128 stands for zero in the data rows.
Every row has a hidden score. How much higher is the second row's score than the first row's in each pair? 10 means about the same, 20 much higher and 0 much lower. The score is a weighted sum of the row's numbers plus the product of two more (or one squared), each taken from its middle value.
[103, 114, 183, 117, 180, 104, 97, 158, 142, 105, 97, 103, 143, 106, 121, 113]
[165, 149, 108, 116, 132, 154, 99, 101, 173, 136, 115, 99, 180, 100, 194, 146] ~ 7
[121, 162, 139, 105, 123, 124, 159, 140, 143, 119, 134, 114, 137, 131, 133, 128]
[115, 100, 122, 136, 131, 106, 116, 141, 110, 113, 129, 145, 108, 132, 122, 131] ~ 13
[111, 178, 167, 97, 138, 129, 179, 142, 131, 108, 172, 124, 140, 139, 132, 130]
[168, 126, 106, 110, 85, 178, 124, 95, 163, 163, 186, 113, 157, 148, 72, 201] ~ 13
[143, 125, 102, 119, 83, 146, 140, 115, 95, 160, 146, 128, 107, 188, 141, 50]
[126, 124, 110, 160, 106, 120, 116, 137, 98, 139, 142, 169, 89, 131, 130, 98] ~ 8
[111, 177, 172, 105, 142, 119, 165, 147, 134, 114, 131, 113, 147, 132, 131, 118]
[98, 109, 166, 121, 168, 97, 96, 164, 153, 113, 104, 105, 139, 110, 106, 122] ~ 16
[154, 115, 98, 175, 124, 172, 118, 98, 135, 166, 117, 163, 139, 106, 77, 100]
[158, 110, 105, 166, 103, 163, 117, 83, 134, 174, 114, 139, 131, 105, 71, 95] ~ 12
[141, 165, 129, 99, 138, 155, 139, 112, 157, 123, 191, 118, 162, 158, 153, 145]
[116, 102, 147, 128, 150, 113, 109, 132, 133, 111, 124, 112, 135, 109, 122, 120] ~ 13
[165, 119, 96, 220, 100, 193, 118, 101, 95, 195, 148, 196, 106, 110, 122, 119]
[145, 124, 121, 151, 131, 123, 116, 116, 121, 125, 113, 120, 125, 121, 159, 140] ~ 8
[164, 118, 109, 154, 115, 158, 108, 104, 130, 149, 101, 124, 151, 116, 101, 127]
[146, 154, 135, 107, 143, 142, 109, 111, 168, 104, 116, 101, 175, 105, 165, 123] ~ 9
[131, 112, 113, 160, 129, 126, 112, 110, 106, 136, 117, 158, 114, 119, 141, 126]
[99, 109, 135, 120, 152, 101, 102, 165, 114, 104, 106, 131, 122, 108, 134, 105] ~ 8
[104, 112, 127, 133, 136, 100, 106, 147, 112, 108, 114, 137, 103, 124, 134, 121]
[165, 123, 107, 184, 114, 166, 107, 86, 133, 186, 117, 164, 126, 107, 74, 112] ~ 11
[118, 134, 130, 110, 95, 122, 163, 125, 114, 125, 168, 128, 108, 184, 130, 166]
[173, 127, 101, 178, 117, 163, 109, 88, 128, 173, 119, 158, 132, 107, 60, 98] ~ 11
[128, 111, 105, 157, 137, 127, 99, 111, 131, 125, 113, 141, 115, 114, 156, 136]
[136, 109, 114, 163, 115, 131, 113, 104, 108, 147, 122, 160, 107, 122, 160, 129] ~ 12
[139, 162, 133, 116, 139, 143, 121, 117, 157, 111, 129, 105, 159, 119, 162, 127]
[120, 94, 137, 130, 145, 100, 116, 137, 116, 123, 120, 133, 101, 119, 125, 116] ~ 14
[117, 162, 157, 107, 141, 128, 125, 129, 148, 105, 134, 105, 141, 123, 133, 125]
[131, 117, 147, 119, 159, 115, 110, 137, 152, 111, 106, 102, 156, 106, 134, 113] ~ 13
[146, 109, 129, 128, 140, 137, 100, 104, 167, 115, 91, 97, 163, 112, 166, 130]
[118, 117, 90, 142, 112, 88, 144, 151, 77, 115, 155, 169, 84, 139, 128, 142] ~ 6
[123, 163, 149, 104, 135, 130, 126, 127, 140, 105, 123, 108, 141, 114, 128, 129]
[107, 111, 147, 124, 152, 105, 113, 167, 122, 114, 113, 112, 123, 120, 117, 119] ~ 12
[123, 148, 136, 105, 111, 132, 181, 134, 112, 124, 172, 141, 113, 180, 128, 137]
[100, 111, 98, 141, 148, 95, 109, 178, 98, 120, 135, 185, 87, 126, 124, 119] ~ 15
[103, 109, 146, 123, 171, 97, 110, 168, 114, 104, 102, 129, 113, 112, 122, 121]
[158, 129, 104, 141, 97, 173, 128, 85, 154, 172, 118, 102, 150, 116, 50, 93] ~ 9
[110, 123, 99, 117, 92, 115, 187, 145, 89, 134, 159, 137, 80, 201, 131, 162]
[132, 185, 157, 106, 139, 139, 158, 126, 147, 121, 158, 118, 152, 127, 144, 117] ~ 10
[162, 158, 117, 96, 115, 179, 110, 94, 196, 141, 192, 108, 179, 139, 144, 188]
[131, 90, 149, 131, 151, 101, 116, 121, 142, 111, 103, 126, 148, 114, 119, 119] ~ 11
[128, 138, 130, 134, 122, 141, 128, 111, 137, 113, 103, 101, 146, 118, 150, 145]
[172, 134, 103, 142, 122, 174, 100, 90, 169, 159, 104, 115, 153, 117, 60, 142] ~ 7
[131, 114, 120, 143, 141, 123, 113, 114, 134, 123, 101, 124, 138, 94, 154, 128]
[98, 103, 174, 97, 167, 100, 111, 154, 144, 101, 98, 111, 146, 102, 124, 115] ~ 12
[149, 137, 139, 114, 140, 125, 117, 108, 171, 103, 107, 104, 161, 107, 164, 118]
[106, 113, 145, 118, 156, 100, 104, 147, 115, 107, 119, 121, 127, 97, 124, 126] ~ 11
[176, 133, 101, 125, 97, 162, 117, 107, 163, 165, 137, 121, 141, 140, 50, 152]
[163, 135, 99, 131, 94, 170, 126, 107, 152, 156, 118, 110, 146, 120, 90, 167] ~ 8
[161, 132, 91, 144, 99, 156, 124, 97, 158, 155, 124, 103, 147, 120, 102, 143]
[173, 122, 105, 156, 80, 167, 128, 100, 115, 186, 119, 117, 124, 146, 78, 98] ~ 9
[120, 98, 147, 121, 157, 112, 113, 141, 120, 104, 113, 130, 128, 106, 127, 137]
[138, 160, 133, 119, 127, 129, 123, 116, 169, 116, 114, 103, 166, 106, 155, 127] ~ 5
[158, 119, 93, 155, 90, 174, 115, 99, 128, 183, 120, 116, 131, 122, 56, 89]
[109, 151, 169, 104, 173, 113, 127, 153, 145, 117, 133, 111, 149, 114, 118, 110] ~ 7
[102, 168, 160, 93, 141, 123, 178, 156, 130, 116, 163, 131, 120, 146, 124, 119]
[117, 118, 166, 103, 153, 107, 116, 147, 145, 114, 115, 110, 138, 116, 132, 111] ~ 15
[166, 149, 109, 98, 110, 166, 124, 102, 173, 136, 158, 117, 180, 127, 174, 178]
[96, 196, 164, 88, 156, 117, 185, 157, 137, 101, 159, 122, 138, 143, 121, 106] ~ 7
[154, 135, 112, 124, 112, 164, 124, 84, 181, 140, 137, 108, 170, 105, 161, 170]
[98, 163, 160, 113, 114, 119, 165, 146, 127, 114, 145, 123, 124, 149, 127, 129] ~ 8
[133, 103, 119, 141, 138, 128, 113, 122, 136, 133, 111, 115, 144, 106, 156, 132]
[166, 121, 106, 161, 96, 166, 114, 93, 132, 180, 113, 139, 135, 111, 69, 95] ~ 9
[100, 107, 172, 97, 172, 100, 96, 157, 138, 108, 113, 113, 139, 108, 124, 124]
[166, 127, 96, 116, 82, 174, 122, 104, 138, 174, 177, 112, 151, 161, 88, 142] ~ 6
[103, 185, 166, 92, 133, 132, 201, 152, 127, 107, 189, 141, 131, 157, 116, 130]
[117, 92, 146, 118, 149, 122, 114, 131, 161, 110, 119, 106, 149, 105, 129, 113] ~ 17
[110, 111, 133, 120, 151, 115, 105, 152, 120, 100, 111, 126, 120, 118, 127, 134]
[167, 133, 110, 134, 131, 154, 111, 101, 176, 135, 93, 117, 183, 107, 170, 134] ~ 9
[124, 141, 127, 101, 114, 131, 164, 122, 124, 122, 172, 143, 117, 172, 129, 156]
[98, 141, 120, 112, 111, 112, 196, 161, 102, 113, 137, 129, 102, 160, 126, 125] ~ 9
[105, 164, 154, 104, 136, 125, 135, 135, 132, 106, 121, 100, 133, 116, 126, 119]
[122, 117, 91, 157, 141, 107, 110, 144, 90, 126, 149, 195, 81, 110, 119, 117] ~ 6
[117, 114, 144, 138, 156, 116, 110, 134, 113, 124, 112, 143, 120, 113, 130, 130]
[131, 167, 142, 104, 132, 118, 145, 123, 134, 104, 117, 115, 150, 127, 140, 128] ~ 12
[147, 118, 106, 141, 75, 129, 169, 136, 83, 143, 144, 133, 100, 201, 136, 52]
[132, 146, 114, 112, 114, 140, 139, 105, 141, 123, 152, 119, 137, 130, 153, 150] ~ 16
[130, 116, 133, 106, 148, 123, 111, 126, 154, 124, 95, 105, 155, 114, 155, 132]
[114, 105, 144, 126, 156, 116, 105, 142, 119, 110, 109, 108, 127, 107, 136, 122] ~ 9
[165, 129, 95, 137, 91, 172, 113, 99, 138, 165, 144, 104, 153, 136, 86, 137]
[141, 108, 111, 135, 75, 130, 131, 116, 95, 164, 147, 150, 87, 192, 135, 80] ~ 8
[105, 106, 163, 101, 155, 109, 102, 139, 124, 111, 113, 109, 137, 111, 137, 99]
[110, 119, 130, 141, 137, 118, 109, 125, 117, 117, 103, 130, 126, 128, 126, 131] ~ 11
[91, 107, 148, 128, 148, 107, 105, 152, 117, 122, 113, 131, 115, 120, 134, 128]
[102, 166, 150, 95, 148, 119, 171, 164, 132, 110, 143, 115, 130, 125, 131, 121] ~ 7
[166, 117, 110, 150, 127, 157, 107, 91, 165, 142, 99, 116, 155, 102, 151, 151]
[144, 166, 140, 102, 124, 140, 144, 115, 161, 115, 181, 130, 155, 160, 163, 158] ~ 6
[104, 134, 154, 115, 130, 116, 134, 164, 107, 110, 119, 100, 119, 127, 131, 115]
[130, 114, 109, 161, 109, 124, 118, 111, 101, 153, 130, 161, 102, 133, 141, 84] ~ 15
[97, 136, 138, 104, 115, 110, 165, 170, 99, 119, 137, 118, 107, 133, 119, 116]
[136, 163, 140, 96, 128, 144, 129, 119, 161, 125, 194, 112, 168, 155, 169, 155] ~ 10
[160, 129, 104, 146, 89, 177, 119, 97, 136, 174, 136, 124, 134, 146, 76, 58]
[127, 114, 115, 130, 106, 107, 143, 128, 99, 137, 126, 152, 97, 138, 115, 150] ~ 11
[100, 117, 102, 115, 74, 116, 184, 140, 98, 125, 153, 132, 94, 202, 124, 168]
[123, 136, 144, 127, 118, 118, 131, 143, 122, 111, 106, 106, 122, 123, 139, 133] ~ 8
[110, 189, 163, 102, 160, 133, 165, 137, 140, 111, 167, 118, 138, 135, 133, 111]
[117, 167, 169, 102, 146, 115, 127, 143, 138, 116, 123, 110, 142, 123, 124, 127] ~ 9
[140, 146, 123, 112, 122, 138, 138, 117, 146, 118, 134, 99, 146, 123, 168, 146]
[120, 178, 163, 98, 144, 121, 177, 145, 153, 109, 173, 116, 148, 134, 121, 121] ~ 7
[129, 161, 143, 108, 127, 131, 151, 123, 140, 105, 160, 124, 144, 132, 139, 127]
[164, 150, 111, 121, 111, 170, 111, 105, 154, 146, 155, 112, 173, 132, 158, 189] ~ 10
[108, 98, 163, 122, 155, 108, 121, 138, 123, 105, 105, 111, 128, 110, 136, 113]
[114, 89, 161, 116, 159, 97, 104, 139, 148, 99, 121, 109, 147, 112, 120, 116] ~ 13
[122, 132, 114, 128, 104, 128, 150, 135, 113, 126, 134, 122, 111, 167, 129, 158]
[160, 125, 102, 141, 100, 162, 110, 98, 135, 175, 105, 126, 138, 111, 71, 94] ~ 13
[113, 114, 96, 154, 113, 108, 149, 138, 87, 138, 145, 172, 80, 156, 121, 131]
[175, 139, 106, 133, 111, 174, 111, 101, 157, 145, 110, 101, 163, 122, 79, 159] ~ 10
[136, 113, 121, 146, 117, 114, 128, 108, 119, 128, 109, 118, 128, 124, 146, 147]
[150, 113, 111, 171, 133, 125, 111, 107, 122, 132, 115, 151, 114, 113, 151, 132] ~ 8
[113, 111, 151, 117, 162, 103, 120, 151, 132, 113, 95, 132, 120, 106, 131, 121]
[101, 119, 154, 110, 153, 105, 97, 160, 120, 111, 100, 132, 118, 122, 130, 116] ~ 6
[174, 110, 112, 155, 91, 167, 135, 94, 129, 174, 130, 105, 118, 134, 74, 77]
[139, 128, 127, 127, 124, 124, 113, 101, 144, 126, 111, 108, 141, 116, 159, 126] ~ 12
[103, 167, 157, 96, 150, 110, 156, 160, 136, 105, 133, 114, 134, 132, 133, 115]
[104, 140, 131, 97, 113, 117, 187, 160, 110, 112, 145, 117, 105, 161, 135, 137] ~ 12
[114, 183, 164, 108, 159, 125, 191, 155, 149, 108, 195, 129, 154, 154, 124, 129]
[176, 110, 97, 197, 83, 193, 120, 94, 111, 202, 129, 158, 91, 133, 110, 102] ~ 14
[130, 116, 105, 134, 94, 116, 149, 120, 95, 128, 134, 131, 99, 162, 130, 141]
[160, 131, 104, 133, 123, 170, 108, 86, 182, 134, 99, 104, 177, 104, 162, 153] ~ 11
[129, 134, 119, 130, 90, 127, 162, 137, 102, 138, 164, 137, 96, 195, 132, 173]
[123, 154, 152, 105, 130, 119, 143, 127, 133, 102, 126, 114, 142, 129, 120, 134] ~ 13
[118, 175, 163, 98, 135, 127, 190, 141, 147, 112, 192, 130, 136, 163, 119, 124]
[112, 132, 130, 130, 120, 111, 121, 138, 113, 116, 112, 119, 117, 118, 129, 145] ~ 14
[136, 110, 84, 135, 92, 127, 163, 126, 94, 141, 146, 136, 85, 209, 126, 65]
[153, 121, 88, 187, 117, 173, 117, 100, 122, 177, 115, 184, 129, 93, 76, 123] ~ 15
[125, 168, 156, 103, 138, 114, 114, 126, 143, 108, 113, 102, 151, 116, 133, 116]
[142, 114, 96, 138, 80, 141, 150, 110, 92, 172, 143, 129, 106, 192, 137, 91] ~ 8
[99, 136, 115, 124, 112, 102, 176, 136, 97, 138, 131, 123, 98, 167, 119, 151]
[102, 104, 176, 112, 163, 112, 115, 158, 132, 113, 109, 101, 133, 102, 126, 117] ~ 12
[142, 149, 124, 107, 116, 147, 140, 112, 133, 120, 180, 130, 143, 162, 152, 169]
[107, 107, 160, 122, 172, 98, 102, 147, 129, 115, 91, 114, 146, 105, 132, 106] ~ 11
[104, 109, 149, 120, 141, 105, 104, 138, 121, 124, 111, 123, 124, 105, 135, 118]
[103, 95, 157, 119, 155, 109, 105, 135, 133, 106, 98, 111, 119, 112, 118, 130] ~ 11
[144, 124, 131, 126, 146, 128, 104, 104, 153, 114, 106, 97, 154, 108, 155, 118]
[176, 160, 120, 107, 108, 165, 122, 92, 172, 142, 163, 113, 179, 138, 139, 186] ~ 9
[110, 110, 141, 113, 150, 109, 104, 166, 115, 117, 114, 125, 106, 100, 116, 120]
[166, 145, 101, 128, 119, 165, 114, 105, 153, 131, 123, 99, 160, 114, 75, 147] ~ 5
[123, 107, 110, 151, 87, 116, 146, 133, 93, 145, 144, 144, 95, 158, 124, 80]
[99, 151, 159, 101, 140, 120, 165, 162, 125, 104, 139, 125, 136, 124, 122, 122] ~ 10
[142, 116, 99, 183, 137, 110, 112, 121, 91, 149, 150, 197, 96, 125, 130, 90]
[109, 168, 147, 108, 132, 128, 186, 143, 135, 115, 162, 125, 142, 158, 126, 133] ~ 10
[117, 106, 121, 138, 138, 108, 108, 128, 115, 118, 133, 157, 115, 118, 130, 128]
[124, 142, 146, 115, 120, 111, 132, 131, 133, 133, 116, 110, 118, 129, 119, 138] ~ 7
[155, 122, 109, 143, 131, 158, 118, 108, 161, 146, 94, 123, 146, 101, 119, 140]
[139, 165, 127, 104, 118, 153, 149, 109, 158, 116, 165, 109, 148, 134, 146, 136] ~ 7
[134, 135, 111, 127, 86, 148, 129, 110, 119, 141, 159, 123, 111, 170, 150, 171]
[166, 126, 107, 161, 117, 169, 110, 96, 137, 151, 111, 156, 138, 105, 64, 80] ~ 11
[139, 164, 139, 103, 133, 143, 144, 116, 164, 103, 161, 119, 166, 137, 156, 133]
[144, 110, 111, 170, 136, 116, 105, 115, 106, 131, 117, 169, 116, 109, 139, 134] ~ 11
[142, 120, 114, 152, 111, 142, 118, 124, 121, 139, 111, 126, 119, 117, 154, 155]
[166, 130, 108, 129, 112, 149, 119, 92, 163, 149, 117, 103, 169, 98, 142, 155] ~ 11
[122, 91, 144, 117, 143, 115, 102, 131, 136, 106, 100, 119, 136, 111, 142, 130]
[141, 176, 141, 108, 150, 132, 131, 117, 170, 119, 132, 102, 168, 110, 155, 124] ~ 3
[94, 107, 132, 131, 159, 95, 109, 157, 106, 107, 105, 140, 120, 108, 124, 121]
[136, 122, 98, 121, 87, 145, 136, 111, 108, 162, 141, 117, 100, 196, 127, 41] ~ 8
[108, 113, 75, 136, 122, 92, 131, 164, 87, 122, 149, 175, 90, 144, 123, 148]
[103, 122, 103, 128, 112, 112, 148, 145, 97, 120, 131, 132, 93, 152, 122, 145] ~ 10
[142, 112, 113, 157, 136, 127, 122, 107, 126, 111, 104, 146, 115, 103, 144, 143]
[134, 129, 118, 119, 136, 129, 123, 114, 151, 123, 110, 110, 148, 115, 162, 123] ~ 9
[107, 111, 137, 120, 161, 109, 108, 170, 106, 114, 113, 150, 113, 122, 123, 121]
[134, 119, 106, 128, 84, 147, 140, 105, 100, 157, 157, 132, 114, 197, 148, 169] ~ 7
[105, 178, 156, 108, 157, 118, 152, 134, 149, 108, 145, 112, 146, 124, 127, 118]
[88, 116, 155, 115, 169, 88, 107, 163, 118, 113, 106, 129, 121, 106, 129, 116] ~ 9
[103, 114, 75, 130, 102, 93, 163, 162, 88, 124, 145, 145, 87, 160, 131, 150]
[141, 120, 106, 142, 97, 137, 122, 125, 108, 139, 123, 117, 105, 138, 144, 134] ~ 10
[109, 110, 104, 143, 122, 108, 103, 139, 103, 109, 122, 169, 98, 130, 129, 139]
[176, 121, 105, 200, 119, 176, 109, 91, 119, 196, 126, 177, 111, 129, 115, 109] ~ 9
[152, 118, 104, 191, 142, 128, 116, 110, 93, 155, 132, 220, 103, 111, 133, 108]
[121, 153, 141, 115, 123, 131, 155, 130, 126, 113, 148, 117, 130, 136, 138, 143] ~ 9
[119, 96, 161, 107, 148, 102, 119, 139, 119, 94, 109, 108, 134, 119, 129, 121]
[139, 122, 137, 121, 125, 121, 121, 99, 144, 108, 103, 109, 153, 103, 161, 112] ~ 12
[137, 129, 116, 126, 102, 135, 137, 123, 121, 128, 128, 118, 122, 159, 150, 175]
[163, 124, 104, 137, 114, 153, 116, 107, 155, 147, 94, 110, 159, 112, 101, 144] ~ 11
[117, 90, 172, 111, 156, 113, 118, 138, 146, 106, 107, 107, 161, 105, 134, 113]
[118, 117, 127, 130, 83, 123, 150, 128, 94, 142, 130, 123, 96, 154, 134, 162] ~ 6
[130, 149, 137, 121, 111, 125, 134, 109, 144, 119, 146, 123, 155, 133, 151, 140]
[107, 118, 143, 114, 157, 103, 103, 171, 124, 116, 104, 127, 114, 121, 127, 118] ~ 10
[133, 120, 115, 144, 119, 126, 117, 123, 120, 134, 108, 149, 121, 118, 147, 136]
[99, 154, 138, 121, 122, 115, 141, 159, 109, 105, 126, 114, 112, 128, 132, 127] ~ 8
[139, 140, 131, 127, 118, 133, 111, 117, 141, 119, 109, 111, 144, 110, 154, 136]
[138, 158, 128, 104, 129, 154, 136, 114, 154, 115, 185, 128, 162, 137, 145, 140] ~ 10
[103, 147, 153, 124, 134, 107, 133, 146, 130, 111, 112, 110, 109, 123, 136, 121]
[115, 111, 135, 149, 158, 116, 110, 119, 118, 119, 121, 147, 118, 106, 123, 123] ~ 14
[102, 190, 169, 106, 154, 115, 183, 167, 132, 103, 151, 116, 144, 123, 116, 118]
[106, 154, 167, 108, 137, 123, 154, 152, 118, 117, 125, 117, 134, 120, 123, 132] ~ 13
[106, 95, 152, 106, 154, 98, 111, 142, 144, 111, 115, 117, 146, 103, 140, 100]
[128, 136, 123, 132, 103, 124, 142, 124, 111, 114, 117, 137, 109, 144, 119, 153] ~ 8
[125, 92, 135, 124, 155, 109, 113, 124, 141, 105, 104, 112, 143, 120, 129, 134]
[95, 106, 86, 137, 105, 107, 146, 162, 101, 121, 143, 148, 80, 163, 119, 141] ~ 7
[141, 157, 132, 113, 131, 126, 124, 106, 151, 120, 115, 101, 166, 109, 163, 125]
[115, 132, 172, 97, 154, 113, 120, 151, 136, 95, 117, 103, 139, 108, 132, 118] ~ 6
[169, 133, 103, 146, 94, 168, 121, 94, 141, 168, 125, 110, 137, 133, 83, 62]
[135, 132, 105, 136, 117, 139, 127, 118, 131, 125, 119, 109, 138, 129, 160, 153] ~ 12
